The rows below come in pairs that one turn or mirror swaps. Which row does each named row swap with?
The rows were stretched afterwards, more along some directions than others.
Z_429: [ 25 -10  16 -23  26 -42   5  14  17   0  14   9 -12  -9 -31  -9]
Z_209: [ -4 -21  -9 -15  23 -57   7  20  -8 -10  34   1 -12 -21  -2  -2]
Z_511: [  0 -32   3 -27   9  -1   0   7   3  18  21  16 -15 -19  -2 -30]
Z_629: [ 28 -29  -1 -26  28 -36  14  11  20  -3  24   6  -8 -19 -25 -13]
Z_933: [-32 -18  -6 -35   2  -7  13  -7  -3  14   9  -3 -24 -36  -9   6]
Z_791: [ -5 -44 -31 -45  15 -44  16  21  -6 -11  22  -4   2 -43   0 -32]
Z_442: [-15  -8  -6 -19  23 -48   4   6   3   0  34   5 -22 -25  -5  10]
Z_179: [  1   0  10 -12  17   1   4  -3 -18  21  34  21 -33  -9  10  10]
Z_329: [ -2  -2  -1 -25  18 -28  20  19  11  26  15  -4 -16  -5  -2 -25]
Z_38: [  7 -26  -7 -29   7 -52   6  17  24   2  19  -2  -2 -34 -24 -19]
Z_198: [ 14 -26 -25 -21  24 -36  30  35 -20   0  41  11 -19 -23  18 -14]
Z_952: [ 26 -22  -7 -19  44 -11   9  34   2   2  30  -2  -9   9  27  -9]
Z_817: [  5 -38   6 -45  21 -17  28  15  19  15  10  12 -11 -14  20  -2]
Z_189: [  6 -11  14 -23  32 -52 -10  40  37  24  37  10  15  -2   2  -6]
Z_713: [-32 -17  13 -39  15  -3   0   5  13  17  20  13 -16 -21   8 -17]
Z_887: [-29 -19 -23 -38   3   1  13  -5 -13  16  18   2  -5 -26  19  11]
Z_307: [ 16 -40 -17 -25  17 -21  29  20   3 -17  19 -14 -13 -18  10  -7]
Z_146: [  7 -45 -17 -46  10 -30  27  24  -1   3  29  13  -3 -41  -7 -31]
Z_973: [ 11  11   8  -5  32 -21   1  19   4  22  11   3 -11  -2 -11  -9]
Z_908: [ 21  -2   1 -12  14 -38  13  30  -5  21  33   2 -16  -5   5 -19]
Z_962: [ 25 -40 -28 -33  38 -31  28  35  21  10  45 -10   4 -12   6 -18]
Z_282: [-36 -27 -17 -38   8  -1  -1  -5   6   2   9   4  -5 -19  13   3]
Z_595: [ 20 -23 -11  -8  20 -49  -2  16   2   3  32  -2  25 -29 -12 -19]
Z_559: [-12 -19  -8 -42   8 -33  12  10  20   7   7 -11  -3 -19 -18 -11]
Z_168: [ -6 -40 -12 -40  15 -17  -4   4  -2  11  34   4  10 -34   3  -9]
Z_748: [-14 -29 -20 -57  20 -27  26  14  15  23  32 -11  -2 -40  -1 -18]
Z_753: [ 29  -7 -11  -3  18 -54   9  22  -1   1  30   0 -20 -16  -8   1]
Z_847: [ 11 -26   4 -31  13 -26  14  17  13  14  36   9 -21 -11   5  26]
Z_570: [-14  -7   2 -17  12 -29 -28   0  -6  17  32  22  -9 -14  28  -5]
Z_956: [ 25  -6  -3 -27  21 -42  25  31 -24  15  26  -7 -10  -8  -3 -10]
Z_354: [ 14 -23   5 -33  17   8  -2  -4  18  10  18  19 -31  -4  24  -4]
Z_951: [ -8 -33 -13 -51  21 -20  21  15  18  16  17  -3  14  -3   2 -15]
Z_72: [-18 -16 -11 -34 -12 -19  26 -12 -19  24  20   0 -29 -33 -11   2]
Z_765: [ 16 -43 -17 -36   9 -48  22  32 -17   0  34  -9   7 -20  -7 -14]
Z_667: [-13 -31 -11 -44 -10 -20  20   0   6  21  33   0 -19 -44  -5 -13]
Z_645: [ 18   5 -10  -9  20 -38  11  12  -5  12  21  -5 -14  -1 -10   9]
Z_717: [22 -1 -3 -7 30 -3 -2 12 -1  5  9 12 -8 18 11  3]
Z_996: [ -1 -21 -19 -32  19 -20  30  15 -17   9  25  -2 -11   8  20  13]
Z_879: [-12 -25 -15 -14  12   3   9   3 -17  15  37  14 -38 -19  25  -3]
Z_404: [ -4 -34  -4 -43  15 -39   9  22  15  38  41  15  -5 -30  -6 -22]
Z_201: [ 44 -24 -28 -18  31 -34  22  24 -17  -7  30   3 -13 -18   1 -18]
Z_157: [-11 -16  -3 -21  25 -46   6  17  -3  26  32  17   4 -20  29   5]
Z_309: [ 11  -6  -2 -28  27  -2  13  26   5  13   2   1   2  12  15 -14]
Z_204: [  9 -29  -7 -32  19 -27  28  30  -7  24  40  10 -39  -8  16  -1]

Swapped with Z_209: Z_629
Swapped with Z_713: Z_179
Swapped with Z_282: Z_717
Swapped with Z_753: Z_38
Swapped with Z_952: Z_168

